128 stands for zero in the data rows.
Some points:
array([158,  74, 154,  75, 133, 156, 106, 138,  78,  85, 134, 218,  99,
       116,  84, 198, 106,  87,  93,  75, 197, 144, 107, 201, 125, 171,
       181, 188,  34, 171, 117, 127])
array([157,  71, 144, 184, 193, 120, 108,  85, 146, 178, 118, 141, 110,
        69, 170, 102, 144, 101,  81,  93, 105, 118, 186, 118, 142, 167,
       127, 122,  18, 146, 137, 113])
array([243, 112, 129, 153, 152,  73, 142, 137,  71,  95, 169, 144, 182,
       198, 160, 157, 136,  28,  85, 199, 176, 111,  76,  86, 192, 123,
       146, 122,  58,  39,   1, 158])
array([108, 135, 137, 182, 157, 121,  74,  86, 137,  74, 196, 117, 114,
       108,  76, 177, 132, 110, 117, 134, 171,  90, 200,  87, 152, 165,
       113, 133, 173, 139,  25, 105])
array([172, 165, 112, 104, 121, 118,  78, 134, 220, 142, 142, 138, 132,
       130, 150,  69, 113, 162,  83,  94, 112, 152, 164,  87, 101, 123,
       109, 150, 150, 181, 122, 255])
array([127, 171, 129, 185, 147, 115, 122, 108, 116, 121, 106, 121, 121,
       187, 189, 181, 113,  93, 200, 154, 177, 160,  86, 162,  63, 129,
       113,  88, 174, 113, 117, 113])
array([166, 131, 109, 126, 115,  84,  97, 113, 153, 145,  77, 132, 113,
        79, 134, 116, 106, 129, 113, 137, 116, 106,  74, 120, 209, 186,
       187, 206, 172, 150, 126, 109])
array([ 70, 152, 119, 131, 178,  72, 111, 132, 102,  79, 189, 100,  85,
        97, 143, 191, 103,  65, 106, 133, 180, 134, 101, 114, 189, 138,
       155,  49, 103, 146, 221, 125])
array([165,  39, 111, 103,  95,  90, 123, 193, 104, 213, 173, 120, 121,
       191, 103, 193, 126, 103, 171, 192, 120, 158, 117,  91, 152, 164,
       137, 155, 123,  77, 173,  85])
array([123, 120, 169, 139,  66, 144,  61, 131, 180, 201,  67, 126, 142,
        83, 156, 101, 171, 142, 102, 129, 113, 134, 149, 175, 144, 156,
       120, 149, 142, 142, 123, 188])
array([194, 129, 110, 105, 128, 172,  68, 133, 138, 101, 157, 123, 110,
        95,   0, 139, 145, 113, 136, 112, 140, 138, 138, 145,  70, 135,
        68, 131, 185, 165, 102, 116])
array([147,  98, 170, 181, 184,  82, 167, 134, 189, 143, 123, 119, 219,
       121, 113,  85, 147, 107, 134, 197,  73, 184, 116, 144, 124,  61,
       140,  60, 140, 200, 181, 188])
array([110, 118, 139, 109, 170,  77, 192, 143, 146, 158,  88,  83, 174,
       117, 185, 148, 163, 162,  37, 150, 147,  96, 191, 136,  90, 113,
       129, 108, 142,  81, 152, 115])
array([ 94, 104,  95, 111, 190,  81, 145,  88, 190, 119,  91, 114, 167,
        52, 125, 133, 163, 108, 171, 125, 129,  79, 118, 127, 187,  95,
       114, 110, 105, 127, 151, 143])
array([159, 120, 166, 134, 119, 129, 139,  87, 158, 135, 145,  98,  51,
       132, 105, 103, 137, 199, 146,  87, 170, 116, 123,  79,  38,  57,
       148, 180, 143,  66, 108, 110])
array([ 69, 115,  99,  74,  46, 173, 164, 100, 140,  58, 127, 144, 166,
       132, 114, 155, 143, 144,  80, 152,  41, 131, 200, 145, 119,  76,
       158,  74, 119, 115, 165, 104])
array([ 57, 171, 122, 163, 115,  83, 194, 150,  86, 134, 180, 132, 182,
       147, 112,  34, 105,  69, 132, 120, 158, 150, 127, 228, 107, 178,
        58,  65,  98,  82, 145, 163])
array([152, 105, 149, 195, 151, 175, 123, 162, 109, 218, 115, 124, 163,
       164,  32, 154, 128,  88, 158, 137, 158,  75, 200, 161, 148, 109,
        87, 126, 133,  36, 255,  93])
array([252, 123,  79,  47, 217,  90, 146, 163, 140, 167, 149, 108, 143,
       127, 125, 117, 162,  75,  92, 153,  65, 126, 121, 185, 159,  88,
       134,  74, 121, 133, 164, 155])
array([135, 211, 121, 176,  78,  73, 123, 147, 156, 113,  60, 198, 111,
       212,  63, 178, 157, 149, 154, 112, 119,  99,  78,  84,  98, 109,
        68, 131, 136, 137, 108,  61])
array([  0,  97, 127, 107, 143, 110, 143, 175, 105,  89,  98,  78, 189,
       130, 117,  86, 162,  89,  76, 103, 135,  76,  93, 122, 114, 176,
       145, 103, 128, 103, 119, 143])
array([163, 193,  98,  84,  85, 127,  79, 240, 149, 134,  86, 125,  95,
       109, 147, 157, 166, 242, 154, 143, 171, 145, 185, 128, 132, 159,
       114,  96,  93, 115,  82,  90])
array([138, 147, 171, 168, 126, 146,  91,  59, 128, 103, 104,  71,  86,
       134,  69, 163, 138, 163, 139,  77, 184, 255, 164,  85, 170, 153,
       126, 150, 194, 118, 118, 134])
array([108, 118, 153, 103, 148,  94,  83, 156, 150, 105, 131, 151, 213,
       106, 169,  79, 154, 156, 188,  94, 100, 150,  91,  78, 105, 133,
       130, 132, 159,  14, 171, 116])
array([ 74, 254,  88, 121, 106,  82, 189,  31, 132, 149, 189, 113, 189,
       205, 115, 223,  53, 159, 143,  84, 182, 221, 110, 156,  95, 156,
        65, 147,  85,  77, 143, 102])
array([133, 183, 124, 187, 166,  98, 119, 165, 131, 116, 130, 161, 135,
       145, 144, 108, 119,  89, 101, 221, 103, 135,  83, 134, 152, 134,
        89, 161,   0, 132, 211,  59])
array([114, 158, 138, 109, 105,  14, 173, 164, 100, 119, 141, 116,  16,
       100, 150, 107,  47,  90, 169,  90, 145,  34, 150, 115, 125,  78,
       176, 125, 109, 187, 169, 155])
array([161, 102,  81,  92, 124, 140, 213, 144, 109, 108, 151,  79, 141,
        83,  71, 152,  69, 117, 195, 119, 159, 157, 150, 120, 130, 180,
        98, 142, 101, 123,   0, 120])
array([229, 176,  93, 100, 145, 145, 167,  95,  71, 164,  87, 141, 139,
       187, 121, 109, 161, 134,  86,  42, 105, 123, 104, 104, 188, 119,
       174, 153, 208,  96, 115, 128])
array([169,  50, 177, 125,  86, 130, 101,  76,  81,  67, 143,  94,  96,
       143, 144,  77, 158, 121,  87, 156, 108, 159, 130, 134, 147, 188,
       137, 116,  32, 156, 135, 116])
array([108,  98, 184,  96, 111, 127,  68, 141, 101, 175, 118, 118, 139,
       112, 182, 102, 110, 156,  97,  66,  93, 153, 132,  98, 127,  83,
       125, 183, 163, 104, 105, 108])
array([139, 163,  88, 163, 165, 140,  81, 134, 119, 151, 124, 196, 125,
        92,  84, 147,  90, 181,  87, 126, 140, 134, 152,  54,  84, 121,
       143, 144, 156, 127,  76, 118])
array([156, 140,  89, 109,  78, 130, 114,  65, 126, 189, 209, 153, 178,
       125, 170, 165, 198, 192, 135,  79,  87,  82, 119, 186, 122, 126,
        82, 163, 162, 125, 131, 126])
array([105, 132,  76,  47, 122,  83,  86, 113, 160, 143, 139, 133, 173,
       105, 150, 131, 129, 144, 155, 211, 165, 127, 116,  97, 127, 112,
       182,  90, 158, 120, 185, 153])
array([ 78, 150, 115,  89, 108, 144,  89, 103, 136, 115, 143, 113, 167,
        99,  92, 149, 120, 139, 106, 158,  93,  99,  99, 139,  90,  64,
       163,  22, 137,  59,  83, 117])
array([111,  89, 145,  70, 149, 118, 131, 138, 139, 105, 149, 176,  54,
       244,  99,  62,  63, 144, 154, 123, 145, 111, 204, 175, 159, 182,
       157, 180, 173, 162,  83,  53])
array([129, 162, 102, 124, 156, 178, 156, 117, 189, 168, 122, 177, 114,
       120, 118, 133, 149, 147, 207,  76, 129, 134, 188, 161,  64, 205,
       255, 112, 165, 178,  42,  77])
array([170, 117, 126, 161,  97, 201, 126, 140, 111, 144, 115, 148,   0,
       103, 173, 120, 161, 124,  93, 164,  97, 125, 193, 103, 143, 137,
       108,  87, 127, 108, 118, 148])
array([163, 101, 155, 149, 105, 119, 192, 199, 113,  71, 127, 139, 181,
       118, 160, 124,  88, 151, 125, 183,  81,  47,  79, 119, 105, 113,
       130,  87, 144, 159, 161, 181])
array([ 60, 216, 153, 133, 137, 104, 124, 119, 114, 103, 154,  27, 138,
       130, 122, 125, 171, 137, 106, 123, 125, 107, 134, 138, 163,  39,
       160, 165, 152, 182, 139, 123])
array([146,  83, 109, 154, 152, 158, 167,  76, 120,  99, 161, 101,  58,
        79,  30, 156,  84, 154, 139, 163,  67, 112, 119, 104, 106, 192,
        95, 190, 160, 164, 120, 128])
array([ 88,  93,  66, 139,  87,  50,  91, 130, 137,  72, 132, 137, 137,
       182, 144,  57, 137, 105, 129, 121, 125, 125, 149, 166, 100, 115,
       107, 118, 173, 129, 163, 177])
array([152, 124, 153, 151,  77, 169, 151, 138, 160, 106, 196, 186, 159,
       138, 212, 149, 128, 117, 100, 102, 140, 124, 108,  13, 133, 173,
        96, 131, 132, 162, 183,  79])
array([ 89,  65,  76, 171,  83, 163, 124, 120, 118, 180, 143, 229,  91,
        90, 106, 120,  52, 128, 137,  64, 117, 178, 125, 111, 177,  60,
       137, 177, 117, 146, 106, 186])
array([ 98, 168, 106, 163,  10, 194,  74, 196, 141, 110, 124,  75, 148,
       175, 107, 127,  59, 103, 137, 130, 130, 126, 106, 125, 113, 122,
       150, 134,  70, 130, 172, 114])
array([155, 100, 124, 176, 120, 166, 113, 121,  88,  43,   0,  62,  89,
       109, 231, 154,  81, 145, 111,  85,  60, 173, 168, 182, 127, 167,
       130, 161, 175,  95,  98,  73])
array([ 94, 119, 255,  98, 178,  73, 125, 159,  98, 145, 114, 141, 188,
       112, 135,  76, 148, 103,  97,  85,  41, 130,  77, 128, 177, 113,
       111,  18, 129, 120, 163, 101])
There is one direction along which these points spread out most. Take the direction at right angles to it along which they spread out most. Go by this last direction. How far along it is each point below, from 0 to 99? 50 is the average, and the first point above lies past it. One standard deviation of the points above along it is 16.
array([ 92,  61, 117, 126, 128, 159, 122, 116, 168, 224, 166, 182, 143,
        73, 158, 119, 134, 111, 130,  98, 147, 150, 132, 103,  64,  76,
        62, 118, 178, 226,  42,  96]) 35
array([155, 210, 143,  50, 112, 181, 149,  39,  75,  65,  76, 178, 180,
       120, 133,  95, 139,  35, 247, 187,  88, 106, 196, 106, 116, 110,
        87, 145, 137, 123, 186, 152]) 53
array([150,  41, 121, 255, 132, 163, 118, 149, 138, 143, 150, 104, 157,
        80,  94,  87, 187, 215, 210,  89,  90, 122, 160, 133,  97, 118,
       180, 107,   3, 220,  82, 176]) 31
array([102, 204, 119, 143, 146, 172, 125, 129, 109, 152, 143,  99,  91,
       182, 170,  87, 106,  97, 131, 166,  97, 129,  87, 133,  98, 145,
       140, 147, 104,  95, 172,  57]) 63
array([ 45, 152, 123,  93, 199, 199, 161, 134, 171,  52, 105, 108, 132,
       139, 165, 103, 141, 142, 175, 137, 125, 105, 110, 133, 127,  76,
       156, 124, 186,  89, 151, 141]) 43
array([205,  98, 156,  98,  92, 188, 113,  96, 160, 141, 157,  98, 105,
       118, 166, 142,  10, 204,  94,  98, 143,  58,  74, 168, 192, 167,
       114, 135, 138, 101, 140, 189]) 40
array([ 72, 145, 151,  81, 214, 136, 145, 207, 117, 114, 100, 147, 138,
       180, 137, 145, 149, 109, 114, 166, 110, 144, 107, 112, 136,  80,
        99, 163, 103, 131, 146, 225]) 50
array([129, 120, 140,  97, 118, 128, 122, 106, 105, 203,  51, 120,  30,
       169, 147, 181, 157,  93,  84, 129, 167, 122,  60, 110,  82, 183,
       128, 156, 147, 119, 123, 197]) 48
array([103, 115, 101,  93, 166, 146, 207,  89,  53, 122, 149, 124,  76,
       142,  94, 177, 158, 128,  99, 128, 170, 138,  93, 159, 129, 213,
       150, 168, 138, 141,  95, 130]) 66
array([108,  79, 127, 162, 106, 120, 159, 169, 226, 101,  95,  73,  61,
       200, 158, 162, 137,  68, 127, 143, 180, 141,  99, 155, 177, 131,
        83, 147,  48, 133, 138, 111]) 66
array([ 81, 181, 201, 141,  63, 165, 201, 159,  95, 119, 153, 124, 170,
        25, 123,  77, 192, 104, 146, 195, 134, 141, 118, 171, 138,  94,
       161, 124, 188, 124, 127, 149]) 42
array([135,  83,  97, 136, 157, 162,  77,  83,  52, 169,  75, 155, 150,
        93, 110,  87, 145, 255, 147, 144, 209, 147, 116, 119, 115,  18,
       101, 111, 117, 212,  59,  72]) 38
